(in the rows, 128 means zero)
Each path below is one point turned by a fixed rotation once a step. After each direction that follows a path, write how fast that rotation turns it, in degrees a step (0 if it stays still).
Each turn is a multiple of 5 degrees from 10 to 175, or 0.
Each row of a path follows its step; steps can be skipped.
Path 1:
step 0: [130 133 123 129 132 121 126 134 130 126 121 129 123 127 126 132 127 131
 128 129 118 134 119 133 133 138 136 125 125 122 127 140 125 130 126 125
 124 120 125 119 123 128 129 138 120 128 122 131 134 131 122 131 138 125
 130 115]
step 1: [132 119 133 131 128 127 127 122 124 132 135 127 132 123 117 128 126 139
 127 130 130 136 128 122 141 126 131 119 122 129 134 133 127 132 141 125
 129 130 135 116 131 125 130 123 135 128 121 128 136 124 129 121 130 122
 125 133]
step 2: [127 125 129 123 135 127 124 126 129 143 136 136 121 124 126 131 136 123
 135 131 122 131 127 125 125 142 127 131 113 131 129 124 126 135 124 129
 128 126 131 136 126 124 131 136 124 136 122 136 131 127 134 129 129 123
 130 122]
step 3: [123 124 118 124 127 124 131 119 131 124 131 131 126 131 129 124 132 132
 138 139 122 124 125 117 122 131 135 125 133 127 127 129 116 132 142 124
 122 132 126 127 122 125 126 123 130 124 137 124 136 130 126 119 127 122
 127 130]
step 4: [134 129 132 119 130 139 124 125 125 132 135 124 135 134 131 137 123 121
 130 135 120 120 125 128 129 143 131 119 128 133 124 127 137 123 126 130
 123 128 124 125 134 124 140 130 133 128 128 129 133 131 123 132 125 122
 129 124]
step 5: [127 135 126 126 132 137 119 134 127 132 122 131 136 122 134 126 133 121
 133 138 129 130 135 129 125 123 131 127 136 123 125 127 127 133 137 128
 116 126 144 122 119 128 129 130 137 130 130 129 128 123 135 120 132 126
 128 128]
step 6: [139 131 128 123 124 132 125 126 128 132 138 130 122 131 132 129 127 133
 122 137 132 130 118 126 131 129 116 137 129 138 133 129 121 119 125 126
 118 130 133 132 122 127 137 132 134 128 135 124 127 125 130 136 121 125
 122 127]
step 8: [126 123 127 126 130 129 132 133 118 128 134 120 127 137 130 132 125 127
 119 139 132 132 131 127 138 127 126 118 125 129 125 127 125 118 122 123
 127 135 138 126 117 125 132 125 119 127 129 124 121 131 122 119 119 135
 134 129]
step 9: [125 133 131 119 138 125 136 126 123 126 123 128 128 128 133 128 124 127
 119 129 124 120 125 121 132 121 131 130 129 128 132 140 128 135 122 132
 121 120 133 129 128 122 123 140 130 139 119 136 119 130 129 125 129 126
 120 128]
step 10: [133 122 118 129 130 123 133 118 117 131 130 125 120 130 127 120 127 134
 136 131 133 125 129 128 135 123 117 123 123 129 119 129 124 130 126 128
 130 120 133 128 129 126 127 119 142 126 127 126 120 124 126 125 130 137
 131 123]
step 11: [110 137 134 129 127 129 137 120 125 130 130 134 127 135 125 142 129 126
 131 128 127 123 123 135 128 131 127 128 117 128 128 134 132 125 121 133
 126 132 127 134 127 124 125 130 132 123 132 130 123 130 137 123 135 133
 122 123]
Speeds:
[129 126 129 126 125 128 127 127 127 131 127 127 128 129 127 128 129 128
 127 128 129 128 128 129 129 131 128 126 127 132 130 128 126 127 124 129
 128 127 127 126 127 130 126 129 129 127 130 127 129 129 129 129 127 129
 129 131]  160
[128 128 129 130 130 126 128 130 128 127 126 127 126 130 127 128 127 129
 126 129 130 130 126 127 129 126 127 128 127 129 128 129 128 130 125 127
 127 130 127 127 129 130 127 130 128 130 125 125 128 127 125 126 127 128
 128 126]  40
Path 2:
step 0: [127 126 120 136 131 129 128 126 127 123 137 129 129 119 125 132 121 130
 129 130 126 134 129 119 127 131 130 132 123 131 133 141 123 128 123 128
 134 134 130 130 129 123 129 130 120 124 123 126 126 126 135 127 117 123
 133 126]
step 1: [140 135 135 127 130 124 132 124 128 128 125 131 126 123 124 135 132 128
 131 130 114 125 127 122 125 133 123 134 123 129 132 123 125 124 124 136
 127 136 134 126 133 131 125 131 125 122 131 126 130 126 132 125 122 131
 122 124]
step 2: [125 122 136 135 129 126 126 121 129 122 142 124 128 125 117 134 126 129
 128 124 123 119 128 125 132 130 121 129 124 121 125 136 125 125 134 125
 131 133 125 134 126 130 129 125 127 127 123 128 126 130 134 126 124 122
 127 120]
step 3: [132 132 127 128 132 127 119 133 127 125 131 128 124 129 120 132 136 127
 127 129 122 119 129 128 129 135 121 136 131 130 126 125 127 124 117 131
 125 136 133 127 125 126 121 131 121 126 118 127 130 130 129 135 121 123
 127 138]
step 4: [129 132 129 131 128 138 136 120 124 131 135 123 120 132 130 138 128 127
 129 118 124 128 131 128 132 129 123 134 125 134 134 137 125 124 128 126
 129 138 129 131 125 126 130 128 123 132 127 133 126 124 136 123 127 122
 126 126]
step 7: [134 133 126 128 134 132 132 127 129 121 133 127 126 125 123 132 129 124
 133 120 115 123 132 123 128 137 130 126 126 129 130 124 126 121 129 135
 127 133 128 122 138 132 124 122 126 122 128 126 132 133 131 133 120 120
 124 123]
step 8: [128 126 133 134 129 128 125 123 123 127 140 126 129 131 124 136 125 128
 115 130 122 126 135 123 135 132 120 126 122 127 124 130 127 127 126 127
 125 139 128 134 126 129 126 132 129 125 123 121 129 118 129 130 126 126
 125 125]
step 9: [129 133 129 129 126 122 128 135 124 126 131 135 127 127 117 134 135 130
 130 121 121 122 133 127 134 132 130 140 135 129 131 130 120 122 126 127
 121 136 126 124 130 120 127 126 128 133 127 133 132 127 131 131 123 119
 124 130]
step 10: [131 123 125 137 128 130 123 115 122 130 129 128 117 137 126 136 128 128
 124 124 122 131 127 129 129 130 131 134 125 130 128 134 131 123 129 132
 130 138 127 128 130 130 132 130 122 126 120 124 122 128 129 122 126 120
 126 127]
step 11: [124 137 120 120 127 127 135 129 122 125 133 128 126 121 122 128 127 129
 123 123 119 128 128 123 127 131 123 131 133 123 126 133 130 126 120 128
 131 134 131 129 140 130 130 134 125 126 126 134 121 126 129 130 117 124
 120 127]
step 12: [132 126 130 137 123 132 131 123 125 125 131 139 126 126 126 131 122 130
 124 130 121 126 135 119 123 131 129 132 118 125 137 130 132 126 124 127
 127 132 130 127 126 123 122 130 126 126 123 125 128 129 135 123 120 118
 135 124]
Speeds:
[126 128 129 129 128 129 128 128 127 130 127 127 128 132 128 129 129 129
 125 126 128 127 128 131 130 128 127 131 130 127 126 130 127 127 128 128
 128 129 129 127 127 127 127 126 127 128 128 130 126 128 128 129 130 128
 128 132]  60
[127 129 127 128 129 132 130 130 127 126 129 128 127 128 131 126 126 127
 125 127 129 127 130 128 128 128 127 127 125 129 128 126 129 128 127 128
 128 128 130 130 127 126 125 126 126 129 127 129 130 127 127 132 128 126
 128 128]  85
Path 3:
step 0: [134 127 130 126 132 136 131 131 136 142 129 131 129 123 137 125 131 118
 124 129 126 133 136 130 134 130 123 123 130 124 128 124 129 130 134 137
 127 128 118 143 126 135 135 129 135 123 126 121 122 124 124 127 129 135
 135 125]
step 1: [130 123 128 135 127 133 143 135 129 137 126 134 135 120 129 135 136 123
 120 120 126 132 133 126 131 136 127 127 131 128 133 118 127 118 133 132
 130 129 124 141 132 134 130 127 139 133 123 123 127 129 126 133 128 129
 126 132]
step 2: [123 136 123 132 124 130 136 135 128 139 121 128 132 120 126 140 134 129
 119 130 125 127 126 132 125 133 134 126 130 134 131 121 128 120 131 124
 140 128 119 129 131 133 131 130 133 125 122 124 136 130 124 127 135 124
 116 128]
step 3: [122 132 129 129 124 130 135 130 136 137 118 123 133 113 128 124 135 132
 121 133 126 132 127 137 127 119 138 125 118 130 128 127 127 125 128 121
 135 125 123 122 125 133 131 125 130 120 121 126 136 122 125 128 134 128
 130 122]
step 4: [123 129 129 131 129 130 135 137 130 132 125 133 133 118 130 117 128 132
 121 123 131 133 134 145 127 120 127 126 124 122 131 127 130 129 130 133
 127 139 127 126 124 127 130 125 130 119 122 131 128 121 118 129 130 123
 134 118]
step 5: [129 132 123 124 131 134 135 146 128 137 126 139 128 129 134 123 133 126
 122 126 128 132 140 133 130 128 126 125 127 125 123 134 135 132 135 129
 132 142 128 134 121 127 134 124 135 127 126 128 126 132 125 124 124 124
 127 118]
step 6: [134 136 124 130 130 133 135 136 129 136 124 133 130 127 127 125 139 125
 125 120 124 130 138 120 126 131 134 128 121 132 119 127 122 121 132 124
 138 135 127 137 116 126 133 133 140 130 130 129 121 127 124 124 125 125
 129 132]
step 7: [135 134 124 132 126 129 128 127 135 134 130 130 123 126 121 132 138 129
 125 125 128 127 134 136 125 133 127 127 118 138 132 121 121 123 131 129
 139 124 118 132 122 124 137 133 140 124 122 134 123 123 120 122 133 130
 124 134]
step 8: [129 119 125 122 125 132 133 131 134 131 132 130 125 125 123 130 139 134
 124 131 128 135 138 144 127 125 133 134 121 136 132 121 129 126 132 132
 133 122 122 133 123 129 133 121 131 122 116 127 132 131 127 128 135 134
 128 134]
step 9: [131 130 130 126 130 130 136 138 126 131 126 134 133 127 126 123 130 134
 126 122 124 135 135 143 120 127 135 138 129 123 126 117 130 128 132 135
 134 128 121 133 123 132 125 123 123 119 122 123 140 133 125 134 128 131
 127 129]
step 11: [134 124 115 130 130 125 136 135 123 133 137 129 135 117 126 119 129 131
 125 127 129 130 134 123 129 126 134 115 122 124 128 129 126 126 137 129
 136 135 124 127 119 130 127 140 136 126 121 123 130 123 128 119 127 133
 128 128]
Speeds:
[127 127 127 130 129 127 129 127 127 128 130 127 126 126 127 132 130 125
 130 128 128 128 130 129 127 131 126 129 128 130 126 128 127 124 130 127
 128 127 128 128 128 131 128 128 129 130 128 128 127 126 129 126 126 127
 129 128]  65
[128 127 128 128 126 129 128 131 128 131 129 126 128 128 127 129 129 128
 128 130 129 128 126 128 130 128 127 128 129 130 128 125 125 128 126 127
 126 127 127 128 127 125 128 131 129 131 130 130 129 130 127 129 129 129
 127 129]  65
[128 127 127 131 127 129 127 125 131 130 128 128 127 128 127 130 128 129
 128 127 128 130 130 125 128 127 128 126 131 127 128 128 129 127 128 130
 129 128 130 131 127 126 130 128 129 126 128 130 128 129 130 128 127 127
 127 130]  60
Path 4:
step 0: [129 124 125 125 128 124 122 120 134 126 123 128 136 128 127 132 134 130
 130 129 136 107 127 111 134 125 129 127 121 126 133 134 128 131 122 131
 127 130 124 129 122 134 132 123 132 138 124 128 135 128 133 126 118 121
 122 124]
step 1: [136 128 136 126 116 132 121 125 138 122 137 120 125 122 134 132 143 132
 117 135 127 132 131 124 123 123 122 121 133 135 124 127 133 130 128 130
 131 136 124 129 128 131 129 136 120 120 127 131 129 135 124 129 129 137
 132 126]
step 2: [133 131 136 139 136 130 129 134 130 123 120 136 123 131 128 135 120 132
 131 127 128 124 138 134 123 122 136 132 128 122 128 133 120 128 129 126
 117 127 128 136 127 123 141 126 122 118 138 135 133 136 133 127 128 132
 125 121]
step 3: [123 126 125 122 122 122 127 125 132 131 133 128 122 128 122 123 127 117
 120 127 129 120 130 117 128 131 124 136 133 126 130 133 122 129 135 114
 120 121 131 124 135 121 128 134 125 125 136 124 122 110 125 129 132 126
 131 125]
step 4: [131 125 128 127 131 119 122 124 126 120 121 134 138 124 125 129 134 132
 122 130 127 131 128 138 132 116 132 132 117 131 123 129 129 120 127 134
 130 123 131 121 132 121 126 125 133 134 125 116 131 126 114 135 124 130
 137 123]
step 5: [128 138 129 127 127 136 139 114 126 125 117 129 129 126 122 121 133 130
 116 132 137 133 129 122 126 127 129 115 132 122 127 122 122 121 132 134
 127 132 127 132 121 134 127 122 130 123 127 134 125 121 134 133 120 130
 121 132]
step 6: [122 141 128 135 121 128 116 133 127 131 133 119 118 130 129 141 134 130
 130 127 124 129 123 133 122 130 122 131 127 131 134 130 126 131 120 133
 125 128 132 133 130 129 132 119 123 135 136 123 130 122 130 136 118 134
 118 130]
step 9: [131 113 124 124 128 144 120 119 129 125 131 131 131 123 124 125 132 132
 129 129 123 137 119 124 131 131 124 138 122 117 124 122 130 119 128 123
 128 134 124 135 130 117 133 125 126 129 133 129 129 124 130 126 121 127
 123 120]
step 10: [134 129 134 132 127 134 136 127 125 126 127 122 122 128 129 132 130 125
 136 140 131 129 136 122 130 130 120 120 125 127 128 142 128 128 130 127
 135 132 141 122 139 119 124 122 135 129 130 135 134 129 128 142 128 129
 132 133]
step 11: [130 134 132 121 124 133 125 121 128 126 115 137 132 129 122 134 123 131
 128 122 124 120 128 126 124 127 116 123 127 133 133 139 133 139 120 132
 123 117 115 127 117 122 125 129 122 131 132 127 130 125 129 126 127 123
 128 130]
step 12: [120 131 124 134 125 130 127 129 124 132 132 117 129 117 132 123 138 141
 124 134 135 110 130 133 124 127 125 127 127 131 129 124 132 125 127 124
 117 135 124 121 128 121 132 132 127 120 122 124 126 127 126 121 130 134
 132 126]
Speeds:
[129 127 126 129 126 129 130 130 126 126 126 127 127 127 131 127 126 127
 130 130 127 128 128 130 130 125 129 126 128 128 124 128 128 127 127 126
 128 127 127 128 128 129 128 126 129 126 127 129 128 130 125 130 128 131
 129 129]  130
